B = [139 128 142 129 106 130 132]
B[-7] -> 139
B[4] -> 106
B[-1] -> 132

grid =
[[141 132 124 127 131 137 123 125 110 150]
 [123 107 137 125 134 111 137 121 115 114]
 [120 124 130 120 138 121 131 123 130 124]
 [118 125 123 119 133 117 122 129 122 129]
 [140 135 118 132 125 131 125 131 138 117]
 [131 121 127 129 127 123 134 126 121 142]]
grid[0, 0] -> 141
grid[0, 9] -> 150
grid[1, 7] -> 121
grid[:, 9] -> [150, 114, 124, 129, 117, 142]
grid[3, 9] -> 129
grid[0, 2] -> 124
grid[1] -> [123, 107, 137, 125, 134, 111, 137, 121, 115, 114]
grid[3] -> [118, 125, 123, 119, 133, 117, 122, 129, 122, 129]
grid[:, 8] -> [110, 115, 130, 122, 138, 121]
grid[4, 5] -> 131
grid[4, 0] -> 140
grid[5, 7] -> 126
grid[0, 1] -> 132
grid[4] -> [140, 135, 118, 132, 125, 131, 125, 131, 138, 117]
grid[2, 6] -> 131
grid[0, 8] -> 110
grid[2, 0] -> 120
grid[5] -> [131, 121, 127, 129, 127, 123, 134, 126, 121, 142]
grid[0, 4] -> 131
grid[3, 1] -> 125

arr =
[[131 124 122 134 124 129 130 129]
 [132 133 135 118 134 118 122 139]
 [129 130 129 122 129 120 126 130]
 [131 131 132 132 142 120 120 139]
 [130 122 131 117 135 121 128 131]
 [143 146 147 149 143 153 134 114]]
arr[0][0]	131
arr[-2][-5]	117
arr[-6][1]	124
arr[2][-3]	120
arr[-2]	[130, 122, 131, 117, 135, 121, 128, 131]
arr[-5][-4]	134
arr[2]	[129, 130, 129, 122, 129, 120, 126, 130]
arr[5][-2]	134
arr[-3][3]	132
arr[:, 5]	[129, 118, 120, 120, 121, 153]
arr[3][7]	139
arr[5][2]	147
arr[0][-4]	124
arr[4][0]	130
arr[1][-5]	118
arr[1][-3]	118

W =
[[116 149 135 128 132 131 131 115 131]
 [128 146 122 133 132 149 113 152 116]
 [131 152 118 126 131 129 125 120 130]
 [123 124 141 142 128 133 122 124 144]
 [126 141 147 127 129 124 130 141 142]
 [134 132 125 130 138 135 130 145 132]]
W[0][0] = 116
W[0][4] = 132
W[2][7] = 120
W[2][2] = 118
W[2][6] = 125
W[4][0] = 126
W[:, 2] = [135, 122, 118, 141, 147, 125]
W[5][6] = 130
W[:, 0] = [116, 128, 131, 123, 126, 134]
W[0] = [116, 149, 135, 128, 132, 131, 131, 115, 131]
W[1][2] = 122
W[:, 8] = [131, 116, 130, 144, 142, 132]
W[5][8] = 132
W[4][2] = 147
W[0][6] = 131
W[1][7] = 152
W[3][7] = 124
W[2] = [131, 152, 118, 126, 131, 129, 125, 120, 130]
W[3][3] = 142
W[1] = [128, 146, 122, 133, 132, 149, 113, 152, 116]
W[3] = [123, 124, 141, 142, 128, 133, 122, 124, 144]

m =
149  141   99  103  149
126  132  127  134  139
118  126  120  130  123
129  124  124  130  133
m[-4, 0] => 149
m[:, -2] => [103, 134, 130, 130]
m[-2, 0] => 118
m[:, 0] => [149, 126, 118, 129]
m[:, -3] => [99, 127, 120, 124]
m[-4, -2] => 103
m[1, -3] => 127

A =
[[143, 116, 125, 119, 140, 117, 130, 136, 128, 151, 131, 147, 141, 119, 115],
 [142, 116, 124, 118, 140, 117, 129, 136, 129, 150, 131, 147, 141, 119, 116],
 [104, 128, 139, 132, 111, 125, 125, 113, 123, 104, 135, 114, 132, 132, 146],
 [113, 131, 123, 129, 131, 136, 116, 139, 134, 115, 120, 102, 113, 138, 137],
 [143, 115, 124, 118, 141, 117, 129, 137, 129, 151, 131, 146, 141, 119, 116],
 [104, 128, 138, 132, 112, 125, 125, 115, 124, 105, 134, 114, 132, 132, 145],
 [116, 146, 116, 120, 127, 145, 115, 135, 135, 113, 120, 139, 144, 136, 148],
 [104, 128, 139, 131, 112, 124, 124, 115, 124, 106, 136, 116, 135, 133, 147],
 [140, 121, 125, 119, 138, 121, 130, 134, 129, 147, 132, 152, 147, 121, 121],
 [152, 124, 144, 145, 129, 124, 151, 119, 123, 145, 136, 126, 109, 125, 109]]
A[0,0] -> 143
A[1,5] -> 117
A[6,13] -> 136
A[:, 7] -> [136, 136, 113, 139, 137, 115, 135, 115, 134, 119]
A[1,2] -> 124
A[:, 2] -> [125, 124, 139, 123, 124, 138, 116, 139, 125, 144]
A[6,14] -> 148
A[:, 12] -> [141, 141, 132, 113, 141, 132, 144, 135, 147, 109]
A[9] -> [152, 124, 144, 145, 129, 124, 151, 119, 123, 145, 136, 126, 109, 125, 109]
A[6,7] -> 135
A[4,2] -> 124
A[5,12] -> 132
A[3,7] -> 139
A[0,12] -> 141
A[7] -> [104, 128, 139, 131, 112, 124, 124, 115, 124, 106, 136, 116, 135, 133, 147]
A[4,14] -> 116
A[1,6] -> 129
A[3] -> [113, 131, 123, 129, 131, 136, 116, 139, 134, 115, 120, 102, 113, 138, 137]
A[6] -> [116, 146, 116, 120, 127, 145, 115, 135, 135, 113, 120, 139, 144, 136, 148]
A[3,8] -> 134
A[7,0] -> 104
A[:, 3] -> [119, 118, 132, 129, 118, 132, 120, 131, 119, 145]
A[3,14] -> 137
A[:, 10] -> [131, 131, 135, 120, 131, 134, 120, 136, 132, 136]
A[2,7] -> 113
A[2,6] -> 125
A[1,8] -> 129
A[7,1] -> 128
A[4,3] -> 118
A[9,4] -> 129
A[2,0] -> 104
A[1,9] -> 150
A[1,10] -> 131
A[1,1] -> 116
A[5] -> [104, 128, 138, 132, 112, 125, 125, 115, 124, 105, 134, 114, 132, 132, 145]
A[6,11] -> 139
A[7,9] -> 106

X =
[[151 117 116 143 134 150 130 112 125 122 115 119 120 122]
 [125 149 123 120 134 122 133 115 129 150 115 116 119 128]
 [115 119 134 123 113 115 122 146 126 133 140 138 137 110]
 [133 120 119 130 125 131 134 120 117 133 118 118 117 121]
 [115 121 138 121 145 115 134 128 117 132 117 116 128 120]
 [131 114 129 147 126 132 118 149 112 111 127 131 140 139]
 [125 144 145 136 128 126 122 118 143 127 121 120 142 119]
 [128 125 125 142 123 130 112 111 136 113 120 117 130 108]
 [120 139 129 118 144 123 121 115 128 113 129 126 124 144]
 [133 121 128 129 128 132 131 123 126 135 124 126 130 111]]
X[0][0]	151
X[2][5]	115
X[0][9]	122
X[2][10]	140
X[1][12]	119
X[4][10]	117
X[:, 2]	[116, 123, 134, 119, 138, 129, 145, 125, 129, 128]
X[9][11]	126
X[9][0]	133
X[1]	[125, 149, 123, 120, 134, 122, 133, 115, 129, 150, 115, 116, 119, 128]
X[7]	[128, 125, 125, 142, 123, 130, 112, 111, 136, 113, 120, 117, 130, 108]
X[6][6]	122
X[1][7]	115
X[4][9]	132
X[5]	[131, 114, 129, 147, 126, 132, 118, 149, 112, 111, 127, 131, 140, 139]
X[8][7]	115
X[1][9]	150
X[8][4]	144
X[7][3]	142
X[8][10]	129
X[:, 3]	[143, 120, 123, 130, 121, 147, 136, 142, 118, 129]
X[9][8]	126
X[4][3]	121
X[6][3]	136
X[2][9]	133
X[1][0]	125
X[0][12]	120
X[9][10]	124
X[:, 8]	[125, 129, 126, 117, 117, 112, 143, 136, 128, 126]
X[3][4]	125
X[6][13]	119
X[8][9]	113
X[6][0]	125
X[9][9]	135
X[1][5]	122
